In the data rows, the value 128 means zero.
Here are some numbered points:
[134 186  78 173  33 155 140 231 149  91  81  48 103 106 199  43   7 202 170 160 126  67 148 117 160 127 101  35] 0
[163 131 140 155 137 143 138 134 133 144 133 173 100 138 110 155 134 120 107 122 100 115  92 141 132 140 138 102] 1
[166 158 194 136  32  99 172 165 157 110 112 159  44 154 202 183 105 255 135 133  31  37 105 113  83 218 120 144] 2
[126 133 140 112 139 136 140 118 129 133 137 146 132 138 131 117 143  91 107 149 165 138 131 157 121  93 128 134] 3
[134 144 110 113 111 135 109 161 130 131 115  90 154 109 134 102  78 129 161 138 116 101 169 110 136 116 123 107] 4
[143 132 165  93 100  98 144  92 167 168 110 167 159 109 132 150 136 224  94 180 121  77 133 109  66 128 120 134] 5
[135 120 135  88 135 121 113 108 126 147 142 155 141 129 112 130 159  91 130 127 113 156 167 116 128 138 142 150] 6
[155 251  95 189   0 117 165 132 190 138 125 101  85 164 208  88 183 169  74  61 131 233 107  78 134 219  46 110] 7
[142 107 163 114 115 101 149  76 150 129 144 151 100 148 125 175 190 167  98 139  74 137  84  93  61 140 125 128] 8
[129 186 125  76  65  90 146 116 153 119 133 135 137 128 142 135 145 140 150 116  76 116 209 110 122 182 114 153] 9
[108 130 125 217 115 144 221  42 168 149  47  74  86 126 215 134  80 218 128 213 146 102 178  74  99 102 130 151] 10
[102 170 109  86 114 103 146  75 122 124 145  81  87 138 158 133 176 101 155  79 100 229 168 121  79 206 104 194] 11
[113 174 100 166  77 105 116 117 129 118 148  93  85 137 155 129 173 103 145  86 145 194 164  87 112 195 130 145] 12
[144  83 112 137 212 142 155 106 145 132 128 157 149  79  52 174 131 127 121 167 140 182 137 115 140 109 136 114] 13
New points follow, each followed by the numbers of its three nearest points above by angle, nearest first.
[130 164 122 106 139 117 136 111 148 164 127 102 138 141 156 122 139 106 119 111 185 139 113 154 111  89 115 164] 3 11 7
[122  46  68  86 255 154 140  76 153 124 175 132 182  28   0 201 154  78 128 159 175 231 142 162 131  56 153 130] 13 6 3
[123 107 146 147 130 144  94 120  99 128 142 148 128 150 122 119 134 101 112 124 129 104 120 131 137 132 159 124] 1 3 6
[145  95 156 150 163 142 118 166 133  64 152 146 131  97  97 128  63 116 138 200  72  58 205 105 208 154 129  86] 4 0 13
[ 12 112  48  58 255  87 192 223 205  39 148   0 169   0  30 205 176 134 255  52 238 208  87 207 100   0  96 166] 13 3 11
[ 89 145 124 140 177 177 221  77  90  78 100 194 115 167 115  78 187   0  92 150 159 133  82 236 119  48 160  91] 3 1 13
[121 128 123 146 123 125 149 102 140 136 105 112 121 132 152 129 118 154 129 145 130 113 136 118 120 117 132 136] 10 5 2
[134 136 145 173 146  91 168 197 117  55 137 143 122  96 128 190 106 162 174 155 159  61 119 156 139 163 116 158] 2 0 1
[213 175 205  97  75  96 164 173 153 136 118 227 115 159 144 196 152 188 112 124  32  87 107 124 124 206  83 166] 2 8 1
[113 157 118 127  64 124 144 148 144 110 108 111 115 122 166  86  97 191 132 156 134 101 149 135 117 135 112 103] 0 2 4
[196 150 158 185 145 148 142 171 149 163 138 232  52 138  95 185 136 113 103 109  75 115  67 159 135 154 143  80] 1 2 8
[147  94 164 139 154 141 114 166 131  82 142 146 122 103 115 128  70 143 149 187  63  58 194 108 185 155 134  96] 4 0 2
[135 135 165 162 153  99 150 196 116  74 140 139 119 101 128 187 110 145 170 150 156  65 124 135 140 151 116 147] 2 0 1
[166 249  69 211   0 132 198 116 169 142 105 109  98 172 207 110 139 174  75  67 145 201  92 111 155 196  53 113] 7 12 0
[147 118 157 121  95 106 154  66 142 147 132 163  96 157 121 173 186 167  90 135  72 124  92 108  72 149 126 115] 8 5 2
[137 108  96 104  96 167  72 127  78 213  84 122 175 157 121  75  32 116 127 144 157 101 150 128 192  80 132  80] 4 0 3
[142 106 160 195   0 137  77 108  71 160  76 146 159 229 193  99 105 232  74 125  99  29  41  79 160 159 133  66] 2 0 5
[148  67 160 157 172 179  91 166  97  35 169 168 122 104  84 118  38 109 138 222  25  49 237 114 238 185 138  73] 4 0 13
[126 104 152 126 141 137 113 125 119 125 123 140 156 126 116 115 109 137 109 158 126  79 119 121 139 107 138 104] 5 4 13
[149 161 101 159  44 158 165  68 123 153 127 152  89 193 163 103 149 133  56 116 124 139  63 159 104 142 126  82] 7 1 8
[156 171 122  69  57  91  43 207 138 151 160 154 164 101 110 131 115 179 163  88  92 136 188  99 160 221 118 134] 9 4 2
